Turns in one plane each, and the order they were made in; the first pair answered:
turn J:
[ -6  29  12   1  -5  11  12  -4  15   9  26 -26   5  13]  ->  [ -6  27   5   3   3 -21  -5   4  19   5  13 -32 -14  -4]
[ 18 -10  -9   3 -16  -8  -9 -26  10  16 -11 -15 -22   2]  ->  [  0 -20   5  18 -21   1 -11 -24   6  31 -11  -3   1  15]
[  2  36 -10   7  21  38  21   1 -23   4   1 -12  17   0]  ->  [ -8  28 -15  10  30 -14  -3  15 -16   4 -22 -26 -15 -25]
[-14  19  -5  12 -21   2  10  -8  40   3  18   1   1   4]  ->  [-14  16 -11  12 -18 -18   4  -1  42   3  12  -2 -12   2]
turn K:
[ 72  14 -40   2   4  29  23  -6  22 -22  14   4 -22 -32]  ->  [ 31  33 -26  26  27  62   8   1 -25  17  29   5  33 -21]
[-15   6  -6  27  22 -39 -19   9 -20  15 -20 -13  -4  -8]  ->  [-19 -17  18  32   5 -34 -18   5  -5  14 -22  11  11  19]
[ -5   2 -13   8  14 -23 -33  16 -12  14  -8 -21 -15 -24]  ->  [-28 -19   8  22   0  -4 -31  12 -16  26  -8   7  20   9]
turn X:
[ 13  14 -12   0 -23  30 -13 -25  14 -48  -7  -3 -32  10]  ->  [ -1   7 -10  13  -4 -12 -39 -17   9 -43 -20  -9 -45  -3]
[  8 -59  26   4 -14 -62 -33  19  52 -23 -24 -22   2  33]  ->  [ 38 -45  28 -16 -39  16  21  -3  61 -39   8  -9  14  52]
[-16 -17   4  13   7   3  -6   9   4  27 -12   8  16  16]  ->  [ 5  7 -9  2  2 33 20 -3  6 14  3  5 10  7]
turn Y:
[ 22   1  -9   0   0  16   7 -28 -33  13  17  -1   9   3]  ->  [ 26   4  -8  -7   1  14   6 -29 -27   0  17   3   0  -6]
[ 30  33  15  -8  -2  -4 -19  -5 -42 -18   3  19 -32 -17]  ->  [ 37  13  26 -14 -20  -9 -13  -9 -21 -30   0  34 -33  -2]
[  4  -7 -16  -4  17 -61 -14  28  17 -15 -25 -32 -71 -36]  ->  [ -7 -48  20   2 -14 -66 -10  18  49 -18 -27   5 -50  12]
Now pairs of rows:
(2 to 3 turns a pair)
[-66 -15   2  34  25 -11   2   6 -26   4  41  -7 -11  59]  ->  [-34 -31   8  13 -12   0  31 -14  12 -28  45   2 -31  71] => K, J
[ 25 -12   4 -19  16 -34 -58  -1  14 -25 -30  16 -36 -40]  ->  [ 11  31   6 -12  25  63 -35  -8 -38   2  13  21  30 -23] => K, J
[ 27 -15  12  -8 -25  26  34 -21  29 -16   0  29 -12  22]  ->  [ -3  25 -16  13  38 -15 -14  17 -25  15 -14 -19 -29 -40] => J, K
[-17  -3 -38 -17  35 -10 -57   0   4 -59  -9 -41 -16 -10]  ->  [-37 -37   0  -3   0  19 -45 -13  21 -48   0   8  34  51] => Y, J
[-27  25   5  18  19  33  -6  11 -45  25  13   1  55  16]  ->  [  3 -25  25  -3 -31  25  19 -10  25  -8   7  33  32  47] => X, K
[-26   6  -6  27  37  -5 -39  20 -24  34  22  11  16 -10]  ->  [ 18 -12 -21   3  15 -39 -19  14  28 -12   7   4 -45 -27] => K, K
[ 28  26 -45   0  27 -30   0   4  -9  -6 -12 -48 -53 -58]  ->  [-19  38  -6  26  24  58  11  -5 -54  36  30  -6  50   1] => K, X
[ -1  34 -24   1  43 -17 -16  -3 -33   8   1 -24 -19 -44]  ->  [-12  35  -3  10  31  34  -4 -12 -45  23  23  -7  26 -13] => J, X, X
[ -1 -48  21  -8 -34   3  25 -15  36 -17  -6  45  12  37]  ->  [ -8 -58  22  -6 -22 -40   3  -5  40 -13 -27  38  -8  25] => J, J
[ -7 -67  27  16 -15  -9   0  -7  27   5 -13  21  28  34]  ->  [-17   6  -8  24  43   2 -21  18 -41  28  -3 -36  25 -23] => K, K
